(in the rows, 100 means zero)
These are runs of 7 systems, one row a step. Runs of the same system follow the same rule from any start.
trace 1, pez, 8 rows:
95; 114; 110; 109; 106; 96; 102; 73; 116; 88; 100; 109; 116; 124; 84; 99; 85; 123; 94; 79
102; 94; 103; 120; 110; 86; 90; 84; 106; 99; 93; 105; 140; 112; 111; 100; 83; 116; 92; 106
101; 112; 109; 127; 108; 88; 80; 107; 101; 75; 102; 110; 129; 80; 106; 101; 100; 99; 95; 100
81; 127; 105; 115; 100; 95; 98; 93; 109; 78; 100; 110; 105; 93; 90; 105; 96; 111; 87; 71
84; 109; 96; 108; 102; 92; 116; 81; 117; 103; 95; 105; 123; 111; 108; 106; 89; 128; 96; 89
104; 102; 107; 115; 112; 87; 100; 93; 110; 92; 103; 102; 138; 95; 111; 100; 109; 114; 109; 115
101; 114; 116; 119; 111; 90; 83; 98; 105; 73; 103; 99; 114; 96; 88; 94; 117; 97; 94; 83
92; 106; 103; 109; 100; 95; 92; 87; 113; 93; 93; 101; 105; 108; 100; 92; 84; 116; 80; 67
trace 2, Pas:
104; 114; 101; 124; 106; 90; 105; 94; 93; 94; 109; 122; 155; 101; 102; 119; 98; 104; 116; 146
94; 133; 124; 131; 110; 94; 77; 113; 108; 76; 88; 114; 134; 105; 93; 120; 126; 103; 84; 88
79; 106; 106; 114; 105; 94; 94; 98; 124; 94; 71; 101; 107; 91; 120; 109; 79; 136; 71; 61
84; 94; 86; 105; 107; 82; 128; 76; 113; 89; 106; 96; 114; 60; 119; 97; 72; 130; 112; 107
97; 127; 96; 111; 104; 87; 120; 75; 105; 76; 138; 106; 130; 96; 87; 87; 119; 99; 124; 105
111; 122; 118; 104; 100; 104; 86; 90; 123; 97; 106; 114; 130; 153; 92; 92; 112; 115; 94; 76
117; 80; 121; 107; 114; 100; 78; 97; 116; 98; 71; 107; 117; 111; 111; 106; 58; 135; 89; 108
93; 95; 102; 132; 112; 81; 92; 91; 84; 66; 96; 103; 112; 53; 93; 108; 66; 100; 97; 119
trace 3, depog (8 x 20):
86; 107; 114; 95; 108; 101; 104; 115; 94; 96; 83; 76; 60; 85; 81; 114; 167; 78; 93; 80
92; 69; 85; 80; 97; 95; 108; 95; 111; 122; 92; 64; 63; 93; 123; 69; 118; 96; 86; 58
129; 62; 97; 69; 102; 108; 107; 97; 101; 100; 113; 84; 68; 77; 111; 71; 76; 103; 130; 122
115; 102; 111; 91; 103; 107; 107; 83; 75; 82; 127; 101; 75; 113; 45; 93; 103; 73; 125; 121
95; 96; 84; 101; 84; 101; 87; 91; 77; 129; 102; 99; 92; 155; 78; 95; 105; 62; 76; 81
114; 67; 92; 93; 90; 111; 70; 133; 88; 130; 75; 104; 88; 102; 130; 105; 69; 88; 82; 113
99; 98; 113; 103; 108; 108; 94; 125; 79; 75; 87; 102; 65; 51; 82; 126; 93; 87; 108; 127
63; 120; 78; 101; 91; 92; 130; 92; 84; 101; 112; 88; 73; 85; 80; 109; 134; 75; 95; 78
trace 4, nem:
103; 77; 91; 82; 105; 101; 131; 102; 101; 120; 88; 94; 100; 73; 126; 118; 98; 119; 130; 151
110; 104; 120; 110; 121; 88; 101; 101; 96; 77; 107; 81; 106; 83; 81; 100; 163; 82; 118; 115
102; 101; 108; 97; 98; 102; 80; 97; 118; 108; 94; 87; 90; 138; 99; 77; 126; 98; 74; 43
114; 68; 95; 75; 95; 110; 98; 93; 115; 113; 92; 99; 79; 100; 122; 81; 44; 125; 102; 96
105; 95; 99; 103; 104; 94; 113; 86; 73; 73; 121; 101; 86; 63; 69; 101; 82; 83; 129; 140
86; 127; 89; 114; 89; 94; 95; 98; 76; 105; 118; 105; 110; 133; 71; 102; 138; 57; 87; 87
109; 93; 96; 84; 86; 118; 80; 124; 114; 142; 79; 112; 111; 142; 136; 105; 90; 109; 83; 92
114; 76; 122; 92; 116; 108; 96; 118; 102; 86; 71; 96; 81; 55; 110; 121; 78; 122; 116; 136
trace 5, bul (8 x 20):
109; 88; 92; 96; 94; 102; 101; 83; 94; 103; 108; 114; 104; 110; 94; 94; 45; 108; 106; 116
103; 109; 98; 114; 99; 98; 100; 99; 79; 99; 108; 119; 125; 107; 86; 117; 91; 85; 111; 140
89; 125; 103; 117; 97; 100; 86; 114; 94; 101; 94; 114; 120; 118; 95; 120; 120; 86; 83; 92
86; 104; 100; 103; 98; 102; 93; 116; 116; 109; 75; 102; 102; 93; 126; 114; 99; 119; 79; 80
92; 94; 99; 98; 108; 93; 117; 100; 111; 90; 96; 91; 95; 55; 118; 104; 100; 119; 111; 110
95; 110; 94; 100; 102; 89; 122; 81; 101; 86; 127; 92; 100; 89; 87; 85; 123; 93; 118; 97
108; 103; 98; 90; 96; 103; 101; 83; 113; 112; 113; 101; 108; 142; 95; 82; 106; 103; 101; 83
122; 84; 119; 96; 111; 107; 84; 99; 108; 103; 83; 104; 109; 119; 103; 101; 79; 119; 102; 113
trace 6, Gug:
91; 116; 102; 125; 101; 86; 83; 90; 113; 75; 107; 108; 123; 93; 103; 87; 84; 111; 82; 66
90; 122; 97; 100; 93; 101; 113; 79; 118; 89; 112; 118; 114; 109; 100; 97; 66; 129; 102; 83
96; 114; 106; 108; 107; 95; 120; 75; 107; 92; 105; 115; 131; 110; 90; 116; 90; 124; 116; 123
101; 110; 113; 128; 113; 87; 87; 94; 103; 93; 92; 108; 144; 115; 99; 114; 113; 107; 94; 111
99; 105; 111; 120; 104; 95; 72; 110; 113; 91; 83; 109; 123; 102; 118; 103; 88; 116; 76; 79
85; 110; 101; 108; 101; 96; 103; 92; 114; 80; 95; 109; 100; 74; 107; 103; 64; 128; 95; 83
79; 123; 92; 112; 101; 87; 128; 72; 104; 83; 118; 107; 117; 89; 88; 105; 96; 115; 111; 100
99; 120; 103; 109; 102; 93; 107; 85; 114; 102; 113; 110; 142; 130; 101; 101; 120; 109; 105; 101
trace 7, pez (8 x 20):
75; 127; 137; 121; 122; 96; 100; 99; 105; 70; 68; 94; 87; 92; 61; 137; 143; 112; 85; 80
66; 77; 82; 114; 107; 72; 112; 70; 117; 124; 74; 68; 108; 108; 125; 89; 109; 119; 63; 51
119; 90; 89; 96; 103; 91; 103; 106; 131; 94; 124; 98; 135; 60; 161; 64; 92; 124; 124; 109
116; 131; 133; 100; 114; 104; 106; 85; 107; 38; 136; 112; 96; 84; 53; 87; 107; 105; 134; 108
86; 106; 102; 114; 100; 91; 99; 52; 92; 106; 99; 101; 108; 171; 51; 97; 88; 97; 73; 67
118; 74; 90; 114; 95; 94; 64; 116; 109; 132; 80; 112; 151; 124; 155; 94; 66; 110; 77; 109
109; 115; 125; 123; 114; 101; 75; 138; 96; 51; 94; 117; 105; 31; 107; 118; 90; 103; 110; 128
47; 137; 94; 120; 98; 88; 131; 67; 88; 73; 104; 98; 74; 85; 51; 123; 107; 98; 82; 61
trace 8, depog:
100; 66; 101; 120; 118; 75; 96; 70; 94; 102; 84; 78; 115; 99; 98; 93; 87; 105; 89; 106
113; 102; 93; 116; 96; 89; 79; 111; 91; 80; 125; 106; 119; 75; 112; 75; 90; 79; 104; 105
96; 138; 101; 89; 82; 121; 103; 110; 106; 85; 117; 128; 87; 106; 87; 104; 86; 102; 106; 85
80; 102; 92; 95; 96; 102; 125; 81; 102; 126; 82; 105; 102; 129; 92; 128; 90; 118; 94; 106
107; 77; 100; 115; 113; 84; 92; 105; 93; 115; 84; 88; 131; 95; 121; 108; 120; 94; 100; 130
114; 112; 121; 109; 107; 103; 71; 127; 107; 71; 103; 100; 100; 76; 104; 90; 125; 91; 100; 88
81; 117; 100; 93; 94; 105; 110; 89; 116; 86; 101; 101; 73; 95; 89; 94; 86; 118; 89; 56
89; 84; 78; 92; 96; 91; 132; 71; 102; 119; 105; 96; 107; 100; 112; 97; 75; 117; 111; 116
trace 9, Nune:
98; 101; 104; 122; 99; 91; 66; 89; 120; 98; 89; 112; 133; 131; 117; 85; 62; 122; 62; 56
98; 109; 94; 117; 95; 99; 91; 103; 105; 82; 99; 130; 125; 76; 117; 110; 27; 128; 96; 113
84; 147; 101; 120; 95; 98; 116; 88; 84; 67; 125; 134; 120; 92; 63; 126; 85; 97; 116; 123
74; 146; 96; 110; 90; 100; 118; 91; 107; 114; 104; 120; 135; 145; 91; 124; 137; 102; 91; 88
102; 103; 118; 107; 111; 101; 90; 119; 132; 116; 64; 107; 141; 113; 142; 121; 119; 138; 90; 103
105; 95; 136; 132; 131; 83; 76; 101; 111; 53; 77; 96; 117; 56; 99; 108; 92; 127; 95; 104
71; 127; 90; 132; 101; 75; 107; 68; 100; 59; 125; 100; 108; 78; 79; 82; 88; 98; 86; 57
88; 132; 71; 86; 77; 104; 131; 82; 125; 114; 136; 122; 130; 122; 125; 84; 84; 123; 113; 82
trace 10, nem (8 x 20):
66; 96; 80; 99; 96; 90; 125; 112; 79; 107; 92; 71; 56; 52; 98; 113; 147; 68; 94; 90
98; 98; 74; 62; 82; 110; 128; 107; 115; 140; 121; 82; 84; 113; 131; 74; 151; 88; 114; 82
143; 80; 125; 53; 108; 126; 110; 103; 121; 115; 103; 91; 80; 129; 99; 88; 117; 118; 138; 128
124; 62; 136; 103; 128; 96; 82; 81; 82; 86; 79; 73; 71; 114; 53; 96; 110; 89; 100; 112
101; 67; 84; 115; 94; 84; 66; 100; 73; 105; 98; 77; 75; 101; 95; 68; 89; 57; 64; 65
111; 101; 71; 73; 68; 124; 94; 131; 90; 111; 126; 115; 66; 83; 121; 79; 62; 78; 107; 93
96; 121; 98; 70; 87; 126; 133; 110; 81; 108; 112; 119; 65; 102; 67; 132; 103; 89; 132; 140
91; 86; 101; 105; 108; 92; 109; 95; 77; 136; 75; 84; 105; 138; 82; 131; 152; 75; 92; 125
trace 11, Nune:
110; 89; 82; 95; 86; 100; 89; 111; 80; 103; 120; 97; 85; 88; 102; 79; 93; 64; 103; 104
105; 106; 95; 71; 83; 123; 103; 115; 95; 111; 110; 107; 63; 110; 93; 98; 99; 86; 109; 95
100; 82; 101; 80; 100; 109; 115; 97; 92; 125; 80; 90; 75; 116; 89; 116; 103; 100; 105; 118
103; 71; 96; 105; 107; 91; 94; 106; 82; 116; 85; 82; 96; 90; 106; 104; 118; 78; 97; 123
105; 94; 99; 96; 96; 101; 85; 123; 94; 96; 103; 89; 77; 75; 110; 86; 119; 77; 95; 87
97; 95; 98; 76; 94; 110; 112; 99; 107; 100; 102; 91; 58; 89; 97; 89; 95; 104; 105; 82
102; 79; 89; 83; 101; 98; 124; 79; 95; 117; 103; 88; 85; 105; 94; 95; 96; 100; 116; 118
119; 82; 96; 96; 100; 99; 91; 104; 86; 114; 108; 93; 104; 111; 101; 88; 117; 74; 109; 121
trace 12, bul:
91; 110; 128; 73; 112; 119; 132; 82; 110; 78; 82; 97; 46; 89; 56; 129; 96; 133; 119; 103
79; 59; 78; 121; 113; 63; 120; 48; 74; 121; 92; 62; 103; 111; 80; 91; 106; 81; 85; 101
141; 78; 87; 92; 88; 103; 63; 132; 99; 124; 121; 100; 126; 114; 146; 59; 113; 68; 104; 109
127; 128; 141; 75; 96; 141; 76; 139; 111; 68; 96; 126; 62; 96; 77; 114; 91; 111; 115; 101
58; 95; 95; 115; 106; 86; 124; 62; 76; 97; 71; 90; 64; 96; 52; 131; 72; 102; 75; 85
91; 65; 53; 111; 87; 76; 107; 98; 80; 147; 107; 84; 130; 96; 147; 84; 100; 70; 93; 120
138; 123; 119; 73; 91; 131; 85; 154; 116; 96; 120; 120; 105; 98; 123; 98; 141; 91; 136; 125
84; 124; 138; 94; 112; 114; 106; 89; 107; 74; 73; 96; 52; 113; 44; 128; 116; 118; 88; 66
trace 13, Gug:
102; 52; 97; 106; 115; 81; 95; 72; 110; 132; 69; 76; 120; 130; 120; 90; 85; 122; 79; 95
126; 77; 97; 115; 106; 87; 74; 108; 95; 77; 115; 103; 122; 57; 124; 74; 58; 97; 109; 124
97; 142; 114; 112; 95; 106; 89; 96; 89; 49; 130; 120; 81; 91; 51; 94; 90; 81; 100; 75
69; 124; 81; 92; 80; 107; 127; 73; 99; 132; 97; 115; 99; 159; 79; 122; 90; 108; 85; 80
111; 85; 92; 92; 101; 103; 114; 111; 107; 136; 86; 112; 140; 106; 143; 122; 93; 122; 118; 156
118; 104; 139; 123; 125; 95; 67; 133; 99; 60; 86; 97; 112; 55; 100; 113; 136; 94; 106; 122
70; 110; 103; 122; 101; 88; 82; 92; 104; 83; 83; 85; 76; 97; 83; 93; 107; 95; 54; 27
80; 92; 59; 79; 79; 99; 133; 73; 118; 128; 116; 101; 97; 101; 135; 78; 52; 126; 100; 79
trace 14, Pas (8 x 20):
100; 127; 85; 122; 85; 93; 81; 110; 81; 101; 131; 117; 136; 124; 96; 90; 132; 54; 92; 97
108; 123; 114; 82; 88; 131; 78; 136; 125; 116; 80; 127; 100; 130; 122; 118; 96; 122; 87; 83
89; 79; 116; 99; 119; 99; 118; 90; 100; 98; 58; 92; 80; 73; 92; 138; 73; 134; 103; 129
76; 87; 82; 134; 112; 62; 114; 77; 79; 88; 107; 74; 113; 63; 93; 93; 127; 75; 95; 103
102; 126; 84; 92; 79; 104; 91; 117; 121; 101; 133; 105; 112; 105; 131; 65; 128; 90; 99; 58
119; 110; 119; 59; 97; 133; 111; 100; 130; 101; 98; 116; 80; 122; 97; 104; 78; 141; 123; 102
104; 71; 118; 113; 125; 85; 111; 61; 81; 95; 82; 85; 103; 112; 60; 118; 89; 105; 107; 135
103; 86; 90; 139; 101; 74; 64; 106; 81; 98; 105; 91; 131; 95; 112; 80; 112; 61; 75; 91

Which system made each of these runs?
trace 15, 2 rows:
128; 76; 105; 99; 99; 102; 73; 99; 93; 111; 100; 105; 111; 130; 102; 83; 69; 95; 98; 112
111; 95; 106; 114; 99; 102; 71; 121; 80; 86; 93; 113; 96; 82; 93; 110; 71; 85; 96; 119

pez
trace 16:
70; 104; 89; 125; 104; 77; 115; 69; 89; 105; 92; 95; 119; 112; 81; 115; 102; 98; 83; 96
106; 93; 86; 109; 97; 92; 86; 111; 111; 119; 101; 101; 139; 105; 144; 86; 109; 101; 92; 99

bul
trace 17, 2 rows:
68; 108; 106; 136; 116; 76; 109; 77; 100; 91; 73; 100; 129; 93; 91; 132; 95; 121; 81; 100
87; 108; 83; 125; 100; 77; 100; 105; 111; 97; 110; 98; 145; 70; 141; 89; 116; 101; 96; 94

depog
trace 18, 2 rows:
105; 80; 100; 102; 104; 90; 84; 101; 98; 84; 104; 78; 73; 73; 100; 70; 102; 86; 90; 72
99; 100; 83; 83; 85; 107; 111; 88; 106; 96; 122; 107; 79; 93; 102; 77; 60; 105; 109; 85

pez
trace 19, 2 rows:
110; 92; 105; 100; 107; 96; 85; 148; 111; 98; 91; 82; 102; 47; 150; 94; 155; 89; 107; 107
95; 118; 121; 75; 102; 116; 109; 108; 119; 68; 103; 87; 39; 67; 82; 91; 123; 110; 108; 58

Pas
trace 20, 2 rows:
112; 71; 89; 92; 93; 101; 75; 121; 98; 119; 92; 86; 86; 95; 131; 77; 92; 85; 83; 83
111; 95; 97; 78; 94; 113; 103; 110; 97; 84; 115; 100; 60; 67; 96; 85; 77; 96; 117; 99

Gug
trace 21:
127; 105; 135; 99; 108; 110; 68; 118; 114; 93; 92; 104; 110; 128; 95; 96; 127; 101; 97; 92
98; 83; 117; 101; 110; 102; 83; 98; 106; 94; 67; 90; 73; 98; 93; 103; 71; 119; 76; 74

nem
trace 22 (2 x 20):
125; 114; 128; 82; 96; 133; 64; 153; 113; 71; 90; 120; 67; 71; 109; 103; 79; 109; 103; 92
66; 94; 101; 97; 108; 96; 137; 65; 85; 89; 78; 92; 54; 80; 56; 133; 66; 118; 98; 102

pez
trace 23, 2 rows:
121; 74; 91; 74; 93; 111; 92; 138; 102; 118; 102; 85; 77; 72; 142; 81; 120; 83; 114; 112
121; 82; 123; 72; 109; 116; 97; 106; 96; 82; 99; 82; 41; 85; 71; 88; 109; 92; 118; 99

Nune
trace 24 (2 x 20):
104; 129; 129; 110; 106; 108; 76; 122; 104; 45; 106; 111; 78; 61; 78; 99; 101; 97; 100; 79
58; 122; 85; 97; 92; 93; 140; 58; 110; 99; 105; 98; 81; 112; 75; 105; 89; 120; 88; 58

Nune
trace 25:
115; 97; 102; 81; 100; 106; 115; 90; 119; 139; 105; 93; 127; 161; 112; 92; 153; 105; 116; 106
150; 64; 141; 97; 125; 104; 51; 126; 111; 95; 77; 82; 101; 106; 110; 83; 126; 99; 101; 110

pez
trace 26 (2 x 20):
116; 91; 98; 110; 102; 89; 78; 99; 106; 83; 116; 97; 112; 83; 117; 66; 81; 97; 98; 87
100; 127; 104; 95; 90; 111; 100; 100; 101; 74; 122; 121; 88; 96; 81; 96; 75; 101; 108; 87

nem
trace 27 (2 x 20):
75; 118; 93; 144; 103; 72; 81; 90; 119; 76; 99; 106; 148; 83; 126; 89; 86; 118; 67; 54
94; 128; 87; 102; 91; 101; 114; 102; 133; 84; 120; 128; 134; 66; 143; 93; 61; 142; 116; 98

depog
trace 28 (2 x 20):
104; 99; 93; 102; 99; 95; 98; 115; 92; 127; 102; 88; 117; 122; 111; 101; 170; 66; 100; 109
125; 91; 127; 77; 105; 122; 71; 143; 124; 106; 76; 92; 75; 100; 124; 96; 128; 109; 95; 83

Pas
trace 29:
135; 90; 122; 63; 102; 127; 100; 104; 123; 115; 96; 101; 88; 139; 102; 93; 105; 122; 121; 111
113; 74; 134; 111; 128; 93; 84; 85; 86; 81; 71; 85; 85; 103; 60; 112; 94; 103; 96; 117

bul
